Small tables with named rows and columns. After each table, cells are looked up by row and column.

Kufu:
	Nerisa	Gekof	Rukarug	Vufaf	Tora
Vir	506	562	871	229	414
Nek	254	96	871	655	573
Diso	865	586	871	563	237
Peg	497	369	871	875	411
Bub	653	264	871	727	434
Kopob	601	777	871	135	389
Mimev	499	717	871	85	433
Nerot	768	582	871	760	286
Riba	686	341	871	676	431
Zadepiz	783	464	871	664	312
Lutulas	542	81	871	715	501

What is the Rukarug of Nerot in Kufu?
871
What is the Rukarug of Diso in Kufu?
871
What is the Vufaf of Diso in Kufu?
563
What is the Vufaf of Nek in Kufu?
655
What is the Vufaf of Riba in Kufu?
676
What is the Gekof of Vir in Kufu?
562
What is the Tora of Kopob in Kufu?
389
What is the Nerisa of Lutulas in Kufu?
542
What is the Nerisa of Riba in Kufu?
686
What is the Nerisa of Mimev in Kufu?
499
What is the Tora of Diso in Kufu?
237
What is the Vufaf of Lutulas in Kufu?
715

Table Kazadon
|  | Tomi | Tuv | Vivifi | Ragoro | Lon | Zon | Geba | Pabib | Duv | Nar |
|---|---|---|---|---|---|---|---|---|---|---|
| Zanobo | 114 | 161 | 170 | 115 | 63 | 89 | 98 | 189 | 127 | 109 |
| Figafo | 85 | 180 | 188 | 73 | 119 | 123 | 146 | 153 | 109 | 120 |
| Vago | 45 | 93 | 92 | 169 | 56 | 93 | 161 | 166 | 115 | 94 |
| Gukal | 112 | 65 | 65 | 23 | 126 | 121 | 60 | 136 | 124 | 91 |
| Mil | 190 | 136 | 130 | 99 | 128 | 181 | 78 | 93 | 97 | 115 |
| Kub | 104 | 153 | 160 | 170 | 35 | 75 | 184 | 160 | 104 | 115 |
| Mib | 71 | 96 | 91 | 196 | 71 | 82 | 183 | 99 | 111 | 118 |
| Sogab | 55 | 109 | 108 | 95 | 119 | 85 | 177 | 123 | 117 | 120 |
| Vegi | 90 | 187 | 193 | 45 | 144 | 116 | 146 | 134 | 123 | 131 |

What is the Lon of Mil in Kazadon?
128
What is the Vivifi of Mib in Kazadon?
91
What is the Tomi of Vegi in Kazadon?
90
What is the Lon of Zanobo in Kazadon?
63
What is the Tuv of Figafo in Kazadon?
180
What is the Vivifi of Figafo in Kazadon?
188
What is the Duv of Vago in Kazadon?
115
What is the Duv of Kub in Kazadon?
104
What is the Ragoro of Kub in Kazadon?
170
What is the Vivifi of Mil in Kazadon?
130
What is the Nar of Vegi in Kazadon?
131

Table Tomesu
,Vuk,Suvepi,Kub,Solef,Benefum,Dediv,Sesel,Bug,Gamuti,Doz
Kadim,6,51,49,18,36,35,40,20,29,59
Tun,86,49,53,44,26,48,56,57,85,44
Mered,83,45,15,55,38,50,67,41,63,36
Pipufun,87,44,53,48,26,46,55,59,84,49
Pivik,7,51,49,40,52,49,41,9,21,45
Migorov,72,36,4,37,50,49,59,48,43,62
Tapatu,14,8,68,41,48,44,31,31,56,50
Mufi,16,13,73,44,50,42,41,44,49,46
Rik,88,41,52,51,25,49,53,61,82,52
Fetena,11,50,50,17,30,45,31,18,29,60

What is the Solef of Tapatu in Tomesu? 41
What is the Kub of Rik in Tomesu? 52
What is the Suvepi of Tapatu in Tomesu? 8
What is the Sesel of Mufi in Tomesu? 41
What is the Gamuti of Fetena in Tomesu? 29
What is the Benefum of Mered in Tomesu? 38
What is the Kub of Pivik in Tomesu? 49
What is the Sesel of Kadim in Tomesu? 40
What is the Dediv of Tapatu in Tomesu? 44
What is the Benefum of Mufi in Tomesu? 50
What is the Suvepi of Pipufun in Tomesu? 44
What is the Bug of Migorov in Tomesu? 48
What is the Solef of Fetena in Tomesu? 17
Row with the largest Bug: Rik

